In the rows, zero is written as 128.
One turn moves every row onto another: examples first, then more rows asked:
z_759: [133 117 166  97 105 114 135 132 146 112 102  99 135 149 152 113 175]
z_370: [131  97 132 125 142 144 149 103 151 128 151 126 122 117 135 122 110]
z_361: [159  90 160 103 126 101 163 108 145 141  96  98 121 135 170 138 156]
z_941: [140 135 115  77 110 124 143 134 134 115 130 121 124 136 114 128 150]
z_891: [151  95 149 118 162 139 126 130 163 118 139 138 140 130 135 130 136]
z_763: [141 119 155  97  89 116 150  88 134 128 113  88 122 114 149 117 151]
z_740: [156  87 145 107 157 140 156 127 161 121 130 114 120 117 120 101 122]
z_251: [173 122 142  89  98 117 150 104 150 138 129 131 121 170 152 115 116]
z_56: [145  92 157 126 149 129 116 126 153 104 135 135 139 119 142 122 135]
z_907: [149 132 117  72 113 129 147 116 133 126 140 120 123 123 115 141 148]
z_667: [134  93 152 113 119 103 169 118 143 138  98  97 116 151 174 130 152]
z_464: [127 128 155 110  90 111 126 103 134 118 111 105 136 134 159 126 160]
z_746: [143  82 156 115 148 134 147 136 156 105 129 113 121 119 130  93 128]
z_59: [150 136 116  76 110 123 139 124 132 118 131 122 126 127 114 135 149]
z_663: [130 104 170  87 115 132 156 102 149 140 136  98 130 138 158 145 178]
z_843: [118 100 131 131 142 142 144 122 153 120 146 129 125 134 137 115 114]
z_975: [144 126 123  67 122 133 151 136 141 124 140 120 125 139 115 140 160]
z_728: [118  85 148 126 142 143 148 115 151 118 155 122 121 122 144 118 123]
z_183: [150  97 156 112 121  95 154 121 143 131  86 101 124 145 172 128 156]
z_870: [179 115 150  81 109 123 154 105 156 145 137 132 124 172 153 126 126]
z_604: [117 106 164  91 108 129 165 125 148 128 122  89 123 153 153 116 172]
z_334: [172 122 145  90 103 116 144 113 153 135 128 135 126 179 154 117 123]
z_864: [145  96 150 113 114 100 167 100 137 142  98  95 116 133 173 133 144]
z_303: [153  84 155 114 144 132 146 120 152 109 129 111 120 103 128  96 122]
z_526: [160 102 144 122 153 132 118 115 156 116 133 139 141 116 134 128 127]
z_410: [121  93 143 133 132 135 139 108 145 113 146 123 122 114 143 114 114]
z_26: [142  92 157 111 126 105 161 110 145 143 106 105 124 147 179 148 159]
z_259: [152  85 162 117 154 135 125 117 156 113 143 131 137 111 141 130 138]
z_130: [144 101 151 119 115  96 149 105 138 136  96 107 126 140 179 142 151]
z_600: [168 114 147  82 108 125 160 112 157 143 138 130 120 180 154 119 125]
z_44: [148 126 121  66 119 133 156 124 138 127 141 116 121 129 113 139 154]
z_83: [184 118 147  81 104 118 153 103 153 141 130 128 121 165 150 117 120]
z_404: [172 116 148  83 107 120 154 120 157 136 128 130 123 182 151 112 126]
z_450: [153  97 138 118 146 131 144 131 156 110 119 118 123 119 121  92 116]
z_637: [135 132 118  75 115 130 147 138 137 118 137 122 125 144 117 135 155]
z_89: [160 107 171  80 111 122 150  93 146 135 118  91 129 114 148 132 170]

z_870 moves to z_83
z_410 moves to z_56
Now find these:
z_89 moves to z_763
z_370 moves to z_526
z_637 moves to z_975
z_667 moves to z_26

One turn moves every row onto another: examples first, then more rows asked:
z_401: [130 105 109 114 144 130 146 128 141  87 163 151 153 115]
z_716: [145 127 129 123 124 138 124 153 173 128 139  98 117  90]
z_731: [122 129  88 138 124 119 151 144 124  97 143 130 119 122]
z_601: [105 158  99 130 136 117 152 108 147 112 171 122 145  80]
z_278: [143 130 130 120 139 123 142 166 135 140 129 109 134  92]
z_772: [112 154  97 132 126 111 158 104 139 119 166 124 142  91]
z_868: [125 122 129 112 147 126 138 163 140 143 130 104 130  86]
z_326: [110 160 109 124 138 112 154 104 150 112 175 127 142  85]
z_177: [115 155 120 102 143 122 151 105 165 107 159 101 155  83]
z_296: [143 143 135 115 146  97 120 105 167 107 133 102 135  97]
z_570: [120 116  85 134 134 145 133 134 155  91 168 132 132 124]
z_273: [144 132 124  92 124  95 130 119 159 107 158 131 163  88]
z_503: [104 131 114 127 177 137 134 143 157  95 145 129 138 129]
z_514: [142 134 145 107 145 101 125 108 165 112 140 108 131  81]
z_815: [114 138 119 128 141  96 143 156 171 135 145 107 142  72]
z_98: [124 140 122 112 101 123 158 143 168 125 128 104 117 103]
z_709: [131 137 123 117 135 131 151 116 127 103 168 161 141 105]
z_954: [136 105 108 124 149 121 154 131 147  86 161 144 154 124]
z_364: [152 154 118 120 121 123 120 120 166 109 158  97 130  79]
z_469: [128 167 100 113 123 115 135 115 153  85 147 117 132 127]
z_911: [137 120 152 132 153 112 141 128 161 117 133 117 118  75]
z_982: [134 126 127 109 142 131 134 165 137 137 130 105 139  83]
z_635: [162 153 128 122 125 108 153 144 157  90 148 112 132  95]
z_305: [141 138 145 114 144 104 115 105 166 107 136 115 127  84]
z_647: [108 115 119  98 136 141 133 140 131 139 122 113 132 105]
z_405: [121 105 105 122 124 154 128 156 166 120 141 117 120 122]
z_246: [107 157 110 134 139 103 132 129 163 112 167 158 140 112]
z_674: [113 118  89 112 152 114 130 162 138 109 152 129 163 114]
z_263: [ 96 122 121 114 153 138 130 144 165 123 136 135 126 137]
z_329: [123 103 108 120 133 118 145 145 169  91 122 103 121 126]
z_779: [ 99 130 117 113 139 139 139 142 173 130 132 127 133 141]
z_456: [112 106 127 112 131 104 114 138 165 131 124 138 126 116]
z_967: [138 148  93 133 123 127 129 109 149  92 177 128 132  98]
z_358: [ 94 129 122 121 149 143 133 146 175 123 137 135 128 131]
z_614: [128 114 106 113 153 127 148 131 136  89 171 150 153 119]

z_98 moves to z_731
z_601 moves to z_982
z_405 moves to z_967
Now find these:
z_954 moves to z_296
z_647 moves to z_709
z_614 moves to z_514
z_456 moves to z_246

